Each row of Z is roughly a mix of the hidden directions of one of 3 groups.
Z (121 x 12):
[[-10 -22   5 -44 -14   8  28 -15  10  18 -12 -61]
 [ 15 -64 -18  -4  31  35  12   3  11  28 -13  12]
 [-18  41   1 -11  31  53  24  10  -8 -11  38  -2]
 [ 35  38  16  10  11   3 -40  -9 -10  46  -1 -33]
 [  4  -9 -35   6  16  46  55   9  12  35   1   2]
 [-11  21 -25   9  46 -30  53  20  14  12  18   5]
 [-11 -18  27  66 -20  38 -19   4   2  17   2   9]
 [  8   9 -41  21   1 -16  38  36  36   0  34  21]
 [  0  -4 -35 -28  26 -19  28  -3 -24  40  -1 -45]
 [  3  44 -32  50  10  -7 -25  19 -11  17 -32  11]
 [-21  43  34 -31  17 -27 -29  29  -4  21  -1  23]
 [-17 -33  11 -58  20  -4 -30  -2 -11 -24  35   7]
 [ 35  10 -10 -26 -21  30 -16 -11  29  30 -51   6]
 [-45   3  -5  24 -20  -3 -38  -2  58  -4 -19   2]
 [ 19   1  13 -33 -29 -12  56  21  27  13   2 -33]
 [ 25 -34  -3  42  31  -5  34  -1  25  27 -32   5]
 [ 20 -24  56  22 -24  -6 -16 -13  -1  -9 -50  -2]
 [ 37 -47 -28  19  10 -13  18 -37 -15 -28  -1  22]
 [-31 -12   0  30 -11  58  30  21  12  15  20 -24]
 [ 38  19  16  15 -10  -1   3 -44  37  29 -28 -29]
 [ 36 -16 -55  47  23   1 -16 -15  -9   6 -16  -6]
 [-13 -33 -30  -9 -24  -8  40 -20  -3 -13 -37  41]
 [ 48  22  12 -30   2 -28 -10  -2  -8   9 -50  28]
 [ 10  34 -50  14  16 -13 -46  -1 -12 -11 -38  -2]
 [-44  -3   4  12  36  60 -14  10   5  -1  28  12]
 [-27  12 -15  -1  50 -10 -45  12  23 -31  28   4]
 [-31 -13 -16  24 -29  38   9   2  -6  20 -11 -57]
 [  6   1 -33  -1  49   5  28  39   9  18  41 -15]
 [ 16 -32 -11  29  23  20 -38  13  -4  13 -25  50]
 [-10  14  39  15   5 -35 -17   8  32   7 -57  13]
 [  8  13  31  -1 -25  20  35 -16  15  39 -17 -49]
 [  1  25 -27 -31 -39   3  10  44  18 -36   3 -27]
 [ -8 -49  -2 -26 -30 -10  25  26 -18  14  24 -41]
 [-27 -12   9 -32  35  -5  29 -30 -36  14 -41  -3]
 [ -4  30  10 -22  51   3 -20  41 -12 -26 -29  21]
 [ 33  48 -10  38  14  -4 -25 -32  -9  12  31  12]
 [-16  30 -60  15 -30  28  -5 -29  -9 -16   2 -17]
 [ 29  25 -27 -53  32 -10  -7   2 -30   7  18 -28]
 [ -7 -32  17  67 -24  28 -18  -1  -4  21   6  14]
 [-20  18 -12 -24  -7 -14  71  29   2  19   8   8]
 [-10  19  -4  26  26  36  -4 -24  47  -3  44 -16]
 [-10 -51  12 -14 -29 -30  46 -13   4 -22  24  -3]
 [-32 -27  27   0  14 -13   9  51 -28 -22 -33  18]
 [-30 -37  15  43  -8  27  18 -23 -21  37  -1 -19]
 [ 17 -31  49 -24  -3 -27  13  45  -6  23  -9 -20]
 [-33  16  11 -23  -9  43 -21  26  24   0  -5 -50]
 [-10  15  33   8  27 -31 -46 -33  -8 -39  -5  17]
 [-48  -2 -46 -20  10   1  34  -2  39 -24  -7   3]
 [  8  23 -13  17  17  73  10   9   7   7  30 -16]
 [-24  17   6 -19  29 -17  37  46 -18   0   3  44]
 [  9  47 -11  23  34  -9  44 -35   0   4  29  -4]
 [-37 -24 -14  11 -29  -7 -26  17 -49 -35  15  16]
 [-32  11  32  29 -49  -1 -18 -36 -20 -11 -23   4]
 [  1 -13 -23   0  57 -55  16  20   4  17  10 -11]
 [ 20 -15   7  36  27   0   7 -19  34  57 -21  11]
 [ -6  52  12  14 -31 -42 -15  -5   4 -16 -33  26]
 [ -8  17  -9  32  53  28  42 -19  25   0  18  10]
 [ 10 -11 -19   2  -1  17  46  33  35  11  27  43]
 [-36  24 -32   9  -7  12 -53   3  41   9 -19 -10]
 [ 25  30  43  13 -38 -16 -26 -28  26  20 -11 -14]
 [-12  26 -12  69  -6  30   0   5  -2 -15  -6  35]
 [-51 -12 -17 -34  28 -15 -16  33  17 -33   3 -14]
 [-14 -25 -31 -26  45  -9  46  10  -1   0   8  36]
 [-17  19  14  36 -54  -7  44  26 -14  -2 -11  11]
 [ 16  33 -14  31  17  -6 -15 -47  34   4  41   4]
 [-56 -17 -24  16  -8  28  51  12  -3 -14  10  -9]
 [-35  27 -21  -6  15 -42  31 -37  -4  25 -23  14]
 [ 21 -35 -20 -53  -2 -36  -7 -23 -16 -30  -6 -15]
 [ 50 -26 -27   2  23 -14  14 -26 -25   9  19  39]
 [ 27  10  44  33  -9  33 -15  25  24 -34  21  12]
 [ 12  21 -10  15 -42  12 -21  25 -12 -21  14 -59]
 [ 25  31 -26  23   8   7  -4 -22  22  29 -46 -37]
 [ -9 -26  12 -16   1 -11 -35  14 -19 -36  47  40]
 [-37   8  21  43 -20   6 -44   3 -26  36  -3  -8]
 [-18 -19   6 -60  -1   1 -23  42  -3 -37  -4 -12]
 [-20 -30 -14 -29 -50 -41 -18  -3  22 -25  -9  10]
 [ -5 -54 -16  17  42   8  19  12 -28  15  30  22]
 [-28 -35  40 -11 -26  11  25  -6  -6  37  15 -37]
 [ -5 -33  15 -60 -19  -6  11  36 -18 -21 -24 -10]
 [  7   4 -51   6   9  19 -16  11 -15  13  19 -62]
 [ 20 -15   7  19  19  -9 -34  24 -25   2 -37  55]
 [ 12  32   4   8  31   1  -8 -21  19  55 -38 -26]
 [ -9  -7 -11  38 -10  11 -55   7  19  12 -35  38]
 [  3  12  32  27 -29  14 -23 -27 -19 -35 -40 -27]
 [  1 -21  36  -5 -42   7  28  -3   6 -22 -32  47]
 [  5   6  24  15  28 -20  42   7 -10   5   2  65]
 [  7   2  52  35   6 -31   3 -26  13  13 -47   7]
 [ -4  -2 -35  39  24 -12 -14 -56  -1  -6 -36  -1]
 [-22  11 -54 -31 -32  22   5  -5 -32   0   6 -33]
 [ -9   9 -38   3  27  11  60  28   8 -17  25  17]
 [-27  16 -10   8  26 -16  24 -50   9   5 -23  48]
 [-36 -48 -14  12  -4  39  28 -28 -21  -7  -5 -24]
 [-30 -36  -2  -8 -16  13 -54 -11 -25 -32  28  -6]
 [ 35 -37  -4  23   5  11 -24  31  27 -35  28  26]
 [ 23  47  10   5 -13 -14  -8 -18  27  34 -41 -30]
 [-38 -10  21   7 -33  26  -3  43 -12   4 -48  -8]
 [ -7 -61 -16 -27   8  14 -13  18  29   7 -38  16]
 [-12   4 -31  20  30 -51  -1 -25  13 -29  -1  37]
 [ -8  -8 -43 -15  64   4  21  17 -11  -7  30  -5]
 [-28  18 -33   4  35 -23  -6 -59  -2  10 -15  22]
 [-16   2 -43  17  42 -30 -12 -42  -1 -24  -7  22]
 [ 16 -44 -50  21 -10  14  31 -13 -12 -37  -2  -8]
 [  8 -31  -5 -12  27   9  23  23 -33  12 -22 -58]
 [ -4  -2  -5  33  49   4  21 -14 -13  55 -29   3]
 [ -8   7  -4  71 -16   5 -20  23 -22   3  14  34]
 [ 16 -17  55   1 -43  19 -24 -10  -2  22 -33 -11]
 [-24  38   0 -13   6 -24   5  -1 -15 -19  49 -48]
 [-35 -38  11 -23   6  19  -1  56 -23 -24 -15  -3]
 [ -3   2  24 -26  -3 -34 -44  34 -15  -7  37  31]
 [ -3 -37 -49 -20   2  -1 -52   6   2 -17  22  22]
 [ -4 -24  10   5 -15 -27   6 -26 -29 -12 -65 -22]
 [  6  10  10  43 -15  20 -34 -53   6 -13 -35   3]
 [ -7  46 -15 -24  19  -1 -31 -11  28  11  19 -50]
 [-29   4 -11 -48  24  24 -20  24  39 -15  -8 -31]
 [ 11 -10  45  44  12  12  44   4 -30  28  -9  -3]
 [-21 -15   4  29  15 -57 -29 -11  38  15 -22  10]
 [ 32 -31  25   1   2  15  42   0  33  31  35 -16]
 [ -3   3  23  14  71   3  -3 -13 -25 -32 -14 -20]
 [  0 -13  25 -55   8 -20  14 -54   1 -18 -23  -1]
 [-23  42   6   7   5  31 -49   8  36   2   2 -31]
 [-11 -25  13   6 -63  13  21  26   1 -21  37 -15]]
Here is one row from each group, named. Which group is each of the other rows in?
[-17 -34   2  -6  40 -10  15  43 -37   9 -36   9] -> <44>
[ 12  35   2   7   7  -1  -5 -30  20  42 -48 -36] -> <78>
[ 14   8  30   2 -56  52  15  28   7  -6   6  -4] -> <21>

[ -4 -41 -16 -24 -28  28 -11  37 -45 -18   0  12] -> <44>
[ -2 -13  13  11 -44 -48  -1 -24  10  40 -17 -31] -> <44>
[-32  11  39 -13 -14  -1   1  53  -4   4  41  26] -> <78>
[ 37 -23 -23  27   0 -10  15 -15 -51  16  12  39] -> <44>
[-17   5  56  -1 -34 -12  35  25   1  36  17  -1] -> <78>
[ 38   6  11  24 -22  19   0 -49  42   7 -13 -28] -> <78>
[  8 -18  25  20 -27  -5   2 -15   6  59 -18 -43] -> <44>
[  6 -14 -11   4  19 -30 -65 -17 -20 -25  -2 -31] -> <21>
[-36  33 -42   5 -26  42 -27  11   5   9  -6 -22] -> <44>
[-18 -65   8  17 -49  -5 -15   5  11  16 -17   2] -> <44>
[  6  25 -28 -30 -43  -2  10  34  17 -41  -3 -26] -> <78>
